Rows swapped in pairs by one turn or mirror: which row each one swaps with:
The rows were stretched afterwards, more along some directions than others.
q68: [ 14  -4   6   9 -15   2 -14   7  16   0   3 -34 -48  32  21 -51  12  -6]
q10: [-18 -26  17 -16  11   8 -24  12 -31  23 -14  20  16   3  -6  -1 -34  28]
q456: [-12 -55  21  22   9   0 -17 -11 -25 -38  16  -5 -22 -17   9   2 -49  13]
q742: [ -2  -7   9   6 -16  -8 -12  -1  13  -4  -1 -33 -57  32  25 -49  -5  -8]
q26: [ 19   0 -27  14   7   8 -10  36 -16   7  24 -13  25  24   5 -37  56  12]
q886: [-12 -48   4 -13  42   4 -38  -3 -20 -12  51  22  -7  22  10  -5  22  -5]
q119: [-13 -53   8 -15  41   8 -37   2   2  -7  44  17  -9  22  11 -14  23  -9]
q416: [ -4  -3  30  -5 -21   0 -36  12  11 -15 -31   3 -26   2  22   8 -63  14]
q819: [-21   3  19  41 -49 -16  -2 -17   4 -15 -47   0 -25   9  10  18 -50 -16]
q340: [ -9 -12  21  53  -9   7 -14   6 -10 -15  -4 -19 -27  17  44   6  10 -22]
q510: [  8 -22  14  46  -8   6  -2 -22 -20 -12 -10 -11 -10 -14   4  -9 -65  39]
q533: [-55 -32  55  28  -7  30 -13  15 -52  16 -12  25 -32   4  16 -16  14 -24]
q475: [  6 -32  50 -28   8  32 -41  22 -10  35  10  15   7  -3 -21  -3  -6  33]
q423: [  7 -12  23   2 -28   4 -48  11  -1 -15 -30  17 -20 -11  24  31 -58  22]
q628: [  8 -56   0  10  14   8 -32  -4 -27 -40  16  -7 -15 -14  13   0 -47  37]
q162: [-17 -15  17  24  18 -10 -35 -16  -7 -23 -32  20 -21  19  52  -3 -40  -5]
q325: [ 13  -5  24 -13   3   4 -33  11  20  -8 -22   1   2  -1   9  -4 -59  28]
q212: [-24 -11  14  62  -7   8  -3  21 -36  10   2  23  28  -8  19  24  37 -25]
q904: [-12   6  17   1 -44  31 -28  45 -43  23   2  19 -19  24  -3 -27  51   2]
q344: [ 12 -18  10  48 -35  10  14  19 -25  17  18   6  -2  -8  -9 -40  21  17]
q880: [-20 -53  29  25  25  14 -21 -11 -20 -19  13  13   8 -39  -7  23 -40   3]
q665: [ -8 -23  41  21  33  25  -5  38   9  18 -11 -12   8  17  34 -31   1  12]
q243: [-16 -52  32  46  23  14 -18  -5  -9  -9   0  23  24 -40  -2  25 -25  -2]
q568: [ 17 -24 -12  -7  18 -20  -4   4  -1 -17  29 -12  29  26  -4 -14  10  27]
q958: [  7 -24  -7   1  -2 -21   7  -2  -2 -23  23 -22   8  20 -10  -6 -11  16]
q180: [-24  -7  11  52 -23  11  -3  20 -18   3  12   3  -5  13  28  19  40 -35]
q217: [ 15  -8  15  -6   8   5 -38   1   8 -13 -23  -4  -1 -13   4  -6 -53  26]
q306: [-16 -22  -8  16  21 -13 -16  -2 -26  -9  51  40  37   9   7  30  44 -10]
q252: [-10   9  17  27 -53 -28   5  -5 -14 -10 -28  14   1   5  -1  29 -36   1]
q777: [-57 -41  56  18  -6  16 -15   5 -51  12  -4  19 -42   3  15 -17   8 -24]
q20: [ 21   2 -20  12  -7   8 -13  36 -22   5  21 -13  12  28   4 -43  54  15]
q623: [-30  -7  21  65 -15  10  -3  23 -28   8  -3  19  15   0  25  28  29 -31]
q687: [-14 -54  26  30  23   7  -9 -12 -15 -27  16   7   7 -29   0  13 -53  13]
q654: [-15  -4  15  13  21 -10 -39 -11  -2 -20 -21  20 -18  28  52  12 -35  -7]
q901: [ 28 -16   1   3  20   7 -31  10  15 -10 -16  -7  17  -6   0 -29 -29  37]
q773: [ 19 -45 -26  31   3 -24   5 -32 -19 -17  26 -20   1 -11  -9  -8 -42  27]
q648: [  1 -36  10 -10 -10  -2 -16  -2 -19  -9   8 -11 -14  18 -22 -28   3  10]
q164: [-13   4  13  37 -38 -27   3  -4  -4  -5 -14  27  23   4   6  41 -16  -5]
q770: [  6   4  -3  -7  40 -21 -34   5   7 -13  12  15  33  34  40  18  20   3]
q280: [  4   9  -2   3 -23  16 -24  39 -39  11   1   0  -4  32  14 -36  54   7]

q773 pairs with q10
q777 pairs with q742
q904 pairs with q340
q475 pairs with q510
q344 pairs with q665

